The rows below come in pairs that one turn or mirror swaps. Which row does each named row swap with?
The rows were stretched afterwards, more along some directions than others.
Perof: [ -9  -1   1  -7  20  -5 -13  25  13   9 -14 -15 -14   1  14  15  12]
baf: [  3 -16  -5   1   9   0 -17  31  22   5   8 -15 -18   7  -9   0   2]
Dav: [-16  11  -4 -15   1  -9 -11  29  18  -8  -1 -27  -2   6  -4  -2  -9]
Selar: [  9  -6  -9  -4   5  -2 -19  32  38  -8   0 -21 -10   1   9  -4  15]
kif: [  8  21   4   0   5   6 -16  27   8 -18  -6 -12   3  11   4  -1  13]
nefu: [-19 -11   1   9  25   0 -15  20  17 -10   3 -24 -19  22 -18  10   1]
fopup: [ 13   4  22  14  -8   6 -19  23   4 -19 -20 -14 -14  32   2  -1  11]
buka: [  6  -6  18  10 -11  -2 -21  31  12 -22 -15 -16 -16  28   0  -6  12]
sib: [ 26  16  -1 -10 -15   7 -18  20   2   5   0 -34  -2   0  13  -4  11]
Beru: [  8  13   6  -2 -18   4 -21  26  25 -11 -13 -34 -17   8   7  -3   2]
fazal: [ -4 -12  -2  -7  -1  -4 -25  41  29 -21   4 -25  -7  12   5  -8   0]
zor: [-14  11 -11   6  20   3 -16  13  19 -10  -9 -18 -13  14 -16   6  -8]
Suf: [ -6   6  -2  -4  13   8  -1  12  19 -28  -6  -7  -1  12  10   1  -1]
bukal: [  2 -11  -5  -5  15   2 -12  21  16  -4  10 -28 -12  21  -7  10   8]
ruza: [  0  -3   2   6  24   6 -23  43  13 -20 -13  -5 -15  28  -9  16  16]
Nagu: [ 30   2   8   0  -5  -3  -4  27  -2  -2 -10 -15  -1   6  18 -12   4]
gibef: [ 11   3  16   9  14   6 -22  21  -4  -6 -22  -8 -18  31   0  16  18]
Gen: [ 13   3  -1  -7   2   2  -6  28  32   0 -14  -2  -5   4  19  15  18]
Ditu: [  4   9 -12  -6  12  -5   7  22   6   9   8 -15  -5  -1   0   1 -10]
duset: [  3  15 -14 -22  11  11 -18  18  33  -4   4 -28   9  -2  11  13   4]
beki: [  3  12  -4   3   1   7   5  15  32  -1  -9 -22 -17  10  -3   9   8]
bigu: [-26 -10  -6   1  31   0 -16  24  21 -12   6 -21 -14  20 -16  11  -1]
Gager: [ 20  -8   5  -6   9   0  -8  24  10   3   6 -28 -11  18   4  11  19]
dizel: [-12  -6 -16  -8  25  -1 -21  33  32  12   3 -23 -24   6   1  13  13]
risog: [ 18  17   1  -6 -15   8 -18  20  14  -2  -5 -39 -11   4   9  -6   6]
Vaza: [ -6   4  -7  -3  14  10  -9  15  37   0   0 -30 -18   9  -3  16  11]
kad: [  4  28  17  11 -11  -1 -15  16  14 -19 -15 -17 -11   8  -7   2  -5]
rigef: [ 10  -5  24  12   3  -7 -14  12  -8   3 -19 -12 -17  15  17   8  11]
Feko: [  7  -8   6   2 -10   0 -26  39  26 -27  -2 -25  -9  19   5  -9   2]
siton: [ -5  24 -13 -12   7   5 -19  35  45 -18  -6 -21  -3  17  -8  14   4]
bobi: [  4  11  -1 -11  23   6 -27  14  -4  10  -6 -22  -6   7   5  21  15]
vipa: [ -2  -5  10  -9  -2  -9 -11   2  -5   3   7 -29 -11 -10   9 -17  -6]
ges: [ 14   7   1   1  24   9  -4  10   2  -1   1 -17   2  12   0   5  13]
Kuva: [  5   1   2   3  -1   1 -11  16  15  23  -6 -20 -26  -2   1   8   4]
muda: [  5  15  -1   5   3   5   8  17  19   0 -14  -9 -11  13  -1  13  13]
ratu: [ 23  15  14  -5   2   7 -19  14  11 -18  -7 -22   8  19  14  17  19]
Pur: [ 18  25   0  -6   7  16 -20  35  27 -17 -17 -16  -3  18   8  27  27]
fizo: [ 29  -8   6  -8   2   2 -12  26  20   4   1 -17  -9  13  11  10  25]
mimem: [-16  -7 -24 -19  27   7 -13  32  37  -3  15 -24  -2   6   9  10   9]
riton: [  4   4  -1   8  15   8 -17  22  18  -7  -2 -16 -19   6   8  12   7]
gilib: [  4 -14   1  -2  13   1 -10  22  23  -4   7 -26 -16  24  -3   8   9]
fof: [ 10  20  -2   4   7   2  10  17  11   5 -16  -4  -9  12   0  13  11]
kezi: [ 32  21  -4 -12  -7   8 -16  20   4   6   1 -28   2   0  15  -1  16]
Ses: [  9  -3  21   6  -4   0 -25  28   9 -22 -13 -24 -15  31   2  -3  14]

riton pairs with kad
Suf pairs with vipa
fizo pairs with gibef
Kuva pairs with Pur

